In the data rows, 50 means zero.
Here is a table of points, one per row:
[69 51 75 43 44 38 46 60 33 69 64 68 48 54 70 53 59 50 56 30 29 74 54 70 35 50
 50 54 33 63 49 53 46 34 38 59 50 50 39 58 60 40 51 19 56 51 57 46 49 50 55 45
 52 42 38 46 51 43 56 51 44 51 43 61]
[57 55 44 50 49 46 50 52 68 24 27 54 49 36 56 41 67 38 43 54 31 44 43 29 43 45
 57 43 50 47 36 59 52 42 47 58 62 47 50 34 49 44 54 54 62 39 43 51 51 74 50 37
 47 57 52 20 60 42 48 59 45 51 56 43]
[57 45 38 46 49 62 55 48 45 72 56 63 43 43 55 40 12 45 47 43 22 52 46 55 51 28
 40 31 47 36 41 65 48 70 63 45 59 42 50 57 52 45 60 52 59 45 43 48 36 48 41 45
 48 43 58 45 33 52 46 83 57 45 40 47]
[49 40 45 35 52 54 60 38 43 50 27 66 63 67 54 50 50 33 26 63 76 43 51 44 45 42
 46 47 54 52 55 40 57 26 57 46 58 45 55 52 55 40 45 64 55 24 44 57 45 41 49 55
 50 47 58 57 51 45 48 45 54 65 82 68]
[43 66 59 46 61 43 46 61 54 50 65 49 20 39 58 47 56 51 64 54 62 88 48 57 55 49
 39 60 58 47 50 41 46 56 53 56 58 53 53 35 56 47 50 70 63 42 45 53 37 31 51 41
 38 67 36 55 51 63 54 54 72 51 68 43]
[42 33 48 51 46 42 41 73 28 39 38 36 37 39 40 59 63 48 39 51 49 50 46 55 21 41
 59 44 58 55 50 53 61 48 66 51 55 48 52 81 50 58 67 54 63 49 50 41 49 54 54 73
 62 61 58 51 32 51 49 49 56 65 46 56]
[46 48 38 40 57 43 36 53 59 39 76 67 37 65 52 57 42 60 48 54 43 58 60 45 48 56
 47 28 46 48 51 55 63 48 43 57 68 48 52 45 39 50 56 37 51 53 60 47 48 33 68 55
 50 56 51 63 46 45 47 68 28 40 36 41]
[63 55 47 61 51 60 60 42 48 46 59 64 44 52 50 68 71 25 44 19 64 49 61 49 60 39
 84 68 54 45 33 59 64 72 56 56 45 49 34 49 54 36 42 63 45 44 42 44 49 38 54 42
 53 34 39 57 57 48 62 55 51 32 46 42]
[66 65 51 57 68 47 66 49 54 36 52 29 52 54 41 61 41 55 43 41 42 53 44 71 43 51
 47 54 57 46 60 46 56 54 50 52 52 66 55 49 61 44 59 42 35 66 56 55 45 68 37 58
 36 44 66 52 58 44 75 46 60 41 55 63]
[58 51 47 45 90 47 52 50 40 52 48 60 56 49 48 31 51 62 48 50 59 34 43 49 58 67
 62 39 55 53 24 53 59 48 48 61 20 59 55 39 50 61 46 61 52 45 50 55 64 52 66 55
 57 78 48 52 31 47 47 64 88 57 48 53]
[42 55 65 33 36 56 33 46 43 37 51 44 50 56 41 35 51 44 58 43 43 36 38 50 71 43
 57 30 25 45 55 58 47 60 52 64 45 55 56 41 39 69 49 56 50 49 45 61 53 33 63 55
 42 46 35 53 58 31 59 66 54 60 42 59]
[40 37 49 52 51 55 44 49 46 33 48 50 63 55 44 54 46 50 71 62 55 55 56 59 53 64
 58 36 29 37 67 57 57 54 51 51 12 48 68 47 49 53 55 60 63 50 50 49 40 62 36 49
 63 44 55 36 47 65 45 34 30 55 76 54]
[36 55 48 57 51 42 52 42 56 58 60 40 59 29 77 61 52 57 52 46 38 32 51 58 50 32
 37 56 40 81 49 47 66 38 53 49 47 52 52 45 60 48 41 56 52 48 32 51 44 57 55 50
 57 54 49 61 53 46 53 43 46 50 64 32]
[44 50 46 37 53 60 57 45 64 58 50 40 55 48 55 76 65 50 49 61 51 56 39 57 42 53
 74 45 42 44 42 56 19 43 49 23 47 46 60 51 52 47 47 48 48 54 46 49 58 59 50 57
 37 82 52 54 62 47 58 55 43 40 54 57]
[53 40 49 59 37 54 43 65 73 69 47 52 56 41 58 55 42 49 42 66 35 52 51 49 43 51
 44 42 63 47 66 67 61 49 32 47 36 55 54 47 37 48 59 52 14 51 41 55 47 40 44 32
 48 59 34 44 37 41 50 41 35 55 30 60]
[17 49 55 40 38 51 54 47 42 53 52 47 54 64 47 41 55 61 38 58 27 54 40 60 49 47
 53 65 52 47 59 50 75 53 33 55 51 11 48 54 45 40 45 33 59 55 49 46 56 64 47 44
 57 48 62 47 41 49 52 54 54 51 40 50]
[57 43 48 20 61 46 38 49 45 47 45 53 55 71 41 59 54 54 53 50 30 45 51 52 35 37
 39 48 64 46 69 46 50 71 58 44 68 62 49 55 56 43 38 48 59 66 61 65 82 50 62 35
 56 47 51 49 45 42 39 35 51 49 58 49]
[59 51 51 50 41 54 61 45 52 44 46 33 53 63 42 46 50 44 58 60 55 55 52 38 44 54
 48 54 48 66 16 54 55 47 38 53 54 35 62 70 50 58 48 61 37 99 58 37 54 39 57 44
 46 45 55 42 52 40 45 45 55 38 57 54]
[27 55 66 58 60 54 74 38 50 47 57 57 53 47 56 51 48 36 64 77 63 38 54 41 53 76
 38 69 37 52 43 56 55 60 65 50 68 78 37 40 52 52 89 46 50 51 33 49 63 58 54 51
 50 59 51 57 33 51 48 51 56 42 51 57]
[44 56 44 67 42 48 47 46 41 50 51 58 74 70 45 61 53 61 36 47 39 60 56 50 54 51
 32 50 54 67 34 43 49 64 45 34 46 43 36 28 51 57 49 62 58 59 58 70 47 49 63 75
 44 52 25 51 34 54 55 42 53 55 42 60]
[52 52 43 46 52 48 30 42 62 59 47 59 30 60 53 57 54 45 49 56 60 37 34 47 44 32
 43 66 38 48 56 46 47 32 53 50 42 40 43 43 39 55 55 49 55 75 76 39 52 51 40 49
 51 53 65 36 46 67 49 36 51 58 56 76]
[52 48 50 63 44 50 56 51 49 59 52 57 48 36 34 37 36 33 48 43 49 48 54 52 50 59
 44 49 60 50 52 53 48 50 83 75 54 35 46 40 51 48 36 47 49 58 49 49 68 43 65 55
 54 64 47 64 65 42 67 40 35 36 52 58]
[63 64 52 49 31 51 52 54 52 38 54 60 55 47 52 44 30 69 57 61 70 34 33 53 44 42
 62 59 53 52 50 57 60 55 44 46 61 50 57 49 47 45 48 48 59 41 60 48 53 49 60 52
 34 55 42 61 44 65 34 37 53 54 51 46]
[54 48 40 71 51 21 61 50 42 46 50 46 53 60 47 52 48 42 63 50 46 40 53 60 57 37
 71 62 61 58 55 35 39 63 25 53 61 48 56 46 63 62 52 56 54 42 32 64 45 29 48 65
 58 64 76 33 70 53 53 53 46 60 37 48]
[53 67 48 53 57 42 57 48 48 38 18 44 58 53 55 59 59 59 53 59 49 51 70 42 61 53
 49 41 59 57 68 79 58 57 54 56 41 25 51 46 35 76 51 52 51 52 50 40 70 39 26 50
 40 52 51 58 58 53 42 55 49 48 37 61]
[35 48 28 42 39 41 56 64 56 47 62 52 53 46 63 46 44 35 55 54 38 57 75 59 63 47
 53 52 53 60 60 46 57 35 42 42 54 61 53 47 22 64 43 50 39 51 82 60 50 70 53 64
 42 53 47 47 51 53 38 61 52 56 63 47]
[55 43 47 51 47 67 61 43 36 43 58 52 40 46 54 46 55 45 52 48 27 48 60 33 32 56
 57 52 43 47 55 24 49 36 56 46 47 38 31 42 55 50 50 71 36 56 64 45 51 43 50 38
 37 47 55 59 47 55 52 37 55 49 36 45]
[37 55 52 42 60 40 47 49 41 36 39 53 45 62 38 57 37 34 56 73 58 36 41 39 55 55
 46 65 52 62 44 46 56 54 74 51 44 60 51 57 62 39 34 45 41 47 66 54 50 52 17 66
 45 64 38 41 42 53 69 60 48 60 64 35]
[47 50 40 51 29 41 50 21 47 36 55 36 35 47 66 41 56 52 47 33 46 62 39 48 59 61
 42 38 58 32 46 43 50 45 58 46 44 52 61 51 47 49 66 41 43 30 35 46 57 45 35 47
 54 62 57 46 35 51 58 20 42 54 44 47]
[52 52 75 41 53 47 49 47 37 64 53 25 50 30 43 50 50 58 50 55 60 32 65 32 53 64
 55 39 62 47 44 50 45 48 43 37 47 31 45 38 49 42 62 43 36 43 63 54 54 41 40 50
 55 40 62 47 54 56 57 48 52 45 73 49]
[60 50 54 50 51 39 56 55 52 62 27 52 42 57 41 51 58 47 43 43 46 52 40 48 59 72
 51 45 43 38 65 54 39 44 58 42 57 50 56 52 43 49 51 44 42 41 34 38 31 58 85 45
 46 46 49 39 43 62 52 43 50 38 62 29]
[63 41 42 56 33 66 73 58 57 49 49 24 32 50 49 48 51 54 47 49 61 49 69 44 42 54
 28 46 31 38 56 45 51 57 37 47 37 57 50 44 57 54 36 40 51 57 52 51 70 55 49 30
 52 50 47 59 42 67 60 68 43 54 52 59]
[53 49 55 57 62 61 59 60 56 43 42 47 50 58 49 58 51 53 50 43 52 41 37 54 60 49
 64 43 58 73 46 18 52 53 70 50 49 49 48 73 39 64 50 47 54 47 49 69 53 58 41 37
 59 44 43 46 57 55 39 49 47 44 49 73]
[54 59 48 51 52 81 32 46 59 60 53 40 43 61 63 37 52 46 54 58 49 55 57 55 31 54
 43 47 61 50 62 50 35 51 51 44 56 48 25 63 40 39 48 37 48 62 30 37 38 57 58 60
 43 41 47 53 52 49 62 46 59 73 51 38]
[50 45 52 79 63 49 54 41 55 57 38 39 55 42 53 46 63 50 61 59 41 55 41 53 69 48
 53 54 44 27 52 48 50 22 35 52 57 60 59 49 43 50 48 46 55 41 55 60 43 40 60 61
 62 28 50 54 41 53 49 61 42 47 47 59]
[37 43 51 40 57 64 32 48 57 45 39 56 61 25 34 52 39 63 53 48 57 58 50 51 59 61
 40 53 58 63 33 49 50 47 33 57 48 61 35 47 61 46 40 58 44 46 47 35 53 46 53 41
 40 45 67 42 53 59 62 48 49 43 42 64]
[49 63 48 48 44 34 35 64 62 58 64 38 51 51 53 47 30 48 37 37 50 58 64 32 71 53
 58 64 38 43 46 43 39 51 50 59 42 51 49 46 57 26 62 63 53 52 32 54 58 58 53 60
 55 44 51 70 55 39 47 48 41 54 40 59]
[49 56 53 60 39 57 52 53 57 59 47 84 41 42 52 50 66 57 50 61 49 53 56 45 81 50
 51 25 60 41 58 42 44 64 55 50 42 53 50 57 82 52 45 34 43 57 67 39 57 55 52 58
 49 47 52 57 51 45 46 46 60 59 56 56]
[59 68 60 62 42 52 51 42 48 47 72 72 46 39 22 31 83 49 44 39 50 39 52 43 47 45
 30 49 51 44 62 64 31 45 39 50 52 51 46 67 38 44 47 58 53 38 39 51 50 52 33 58
 40 54 56 45 46 36 46 54 55 43 60 49]
[49 40 43 42 68 48 51 48 40 51 63 56 44 41 41 40 57 54 37 51 66 58 54 52 47 35
 52 53 44 53 53 56 31 55 62 68 69 37 58 61 43 60 43 50 42 40 42 39 30 82 52 56
 66 34 46 37 57 52 58 34 50 46 31 51]
There is one direction along which these points spread out most. Take the direction at right angles to it along which they spread out most. Then take the direction at right angles to both along which they spread out most. Go by this last direction. Where along it does each point below lie, from 0 to 99? 50 is the average, and the first point above lies past it. One standard deviation of the points above along it is 16.
[27 55 66 58 60 54 74 38 50 47 57 57 53 47 56 51 48 36 64 77 63 38 54 41 53 76
 38 69 37 52 43 56 55 60 65 50 68 78 37 40 52 52 89 46 50 51 33 49 63 58 54 51
 50 59 51 57 33 51 48 51 56 42 51 57] >> 33
[52 48 50 63 44 50 56 51 49 59 52 57 48 36 34 37 36 33 48 43 49 48 54 52 50 59
 44 49 60 50 52 53 48 50 83 75 54 35 46 40 51 48 36 47 49 58 49 49 68 43 65 55
 54 64 47 64 65 42 67 40 35 36 52 58] >> 45
[44 56 44 67 42 48 47 46 41 50 51 58 74 70 45 61 53 61 36 47 39 60 56 50 54 51
 32 50 54 67 34 43 49 64 45 34 46 43 36 28 51 57 49 62 58 59 58 70 47 49 63 75
 44 52 25 51 34 54 55 42 53 55 42 60] >> 21
[60 50 54 50 51 39 56 55 52 62 27 52 42 57 41 51 58 47 43 43 46 52 40 48 59 72
 51 45 43 38 65 54 39 44 58 42 57 50 56 52 43 49 51 44 42 41 34 38 31 58 85 45
 46 46 49 39 43 62 52 43 50 38 62 29] >> 73
[49 40 45 35 52 54 60 38 43 50 27 66 63 67 54 50 50 33 26 63 76 43 51 44 45 42
 46 47 54 52 55 40 57 26 57 46 58 45 55 52 55 40 45 64 55 24 44 57 45 41 49 55
 50 47 58 57 51 45 48 45 54 65 82 68] >> 76
[57 45 38 46 49 62 55 48 45 72 56 63 43 43 55 40 12 45 47 43 22 52 46 55 51 28
 40 31 47 36 41 65 48 70 63 45 59 42 50 57 52 45 60 52 59 45 43 48 36 48 41 45
 48 43 58 45 33 52 46 83 57 45 40 47] >> 45
[66 65 51 57 68 47 66 49 54 36 52 29 52 54 41 61 41 55 43 41 42 53 44 71 43 51
 47 54 57 46 60 46 56 54 50 52 52 66 55 49 61 44 59 42 35 66 56 55 45 68 37 58
 36 44 66 52 58 44 75 46 60 41 55 63] >> 56
[35 48 28 42 39 41 56 64 56 47 62 52 53 46 63 46 44 35 55 54 38 57 75 59 63 47
 53 52 53 60 60 46 57 35 42 42 54 61 53 47 22 64 43 50 39 51 82 60 50 70 53 64
 42 53 47 47 51 53 38 61 52 56 63 47] >> 35
[54 59 48 51 52 81 32 46 59 60 53 40 43 61 63 37 52 46 54 58 49 55 57 55 31 54
 43 47 61 50 62 50 35 51 51 44 56 48 25 63 40 39 48 37 48 62 30 37 38 57 58 60
 43 41 47 53 52 49 62 46 59 73 51 38] >> 66
[47 50 40 51 29 41 50 21 47 36 55 36 35 47 66 41 56 52 47 33 46 62 39 48 59 61
 42 38 58 32 46 43 50 45 58 46 44 52 61 51 47 49 66 41 43 30 35 46 57 45 35 47
 54 62 57 46 35 51 58 20 42 54 44 47] >> 63
[40 37 49 52 51 55 44 49 46 33 48 50 63 55 44 54 46 50 71 62 55 55 56 59 53 64
 58 36 29 37 67 57 57 54 51 51 12 48 68 47 49 53 55 60 63 50 50 49 40 62 36 49
 63 44 55 36 47 65 45 34 30 55 76 54] >> 56
[59 68 60 62 42 52 51 42 48 47 72 72 46 39 22 31 83 49 44 39 50 39 52 43 47 45
 30 49 51 44 62 64 31 45 39 50 52 51 46 67 38 44 47 58 53 38 39 51 50 52 33 58
 40 54 56 45 46 36 46 54 55 43 60 49] >> 71
[43 66 59 46 61 43 46 61 54 50 65 49 20 39 58 47 56 51 64 54 62 88 48 57 55 49
 39 60 58 47 50 41 46 56 53 56 58 53 53 35 56 47 50 70 63 42 45 53 37 31 51 41
 38 67 36 55 51 63 54 54 72 51 68 43] >> 45
[63 64 52 49 31 51 52 54 52 38 54 60 55 47 52 44 30 69 57 61 70 34 33 53 44 42
 62 59 53 52 50 57 60 55 44 46 61 50 57 49 47 45 48 48 59 41 60 48 53 49 60 52
 34 55 42 61 44 65 34 37 53 54 51 46] >> 43
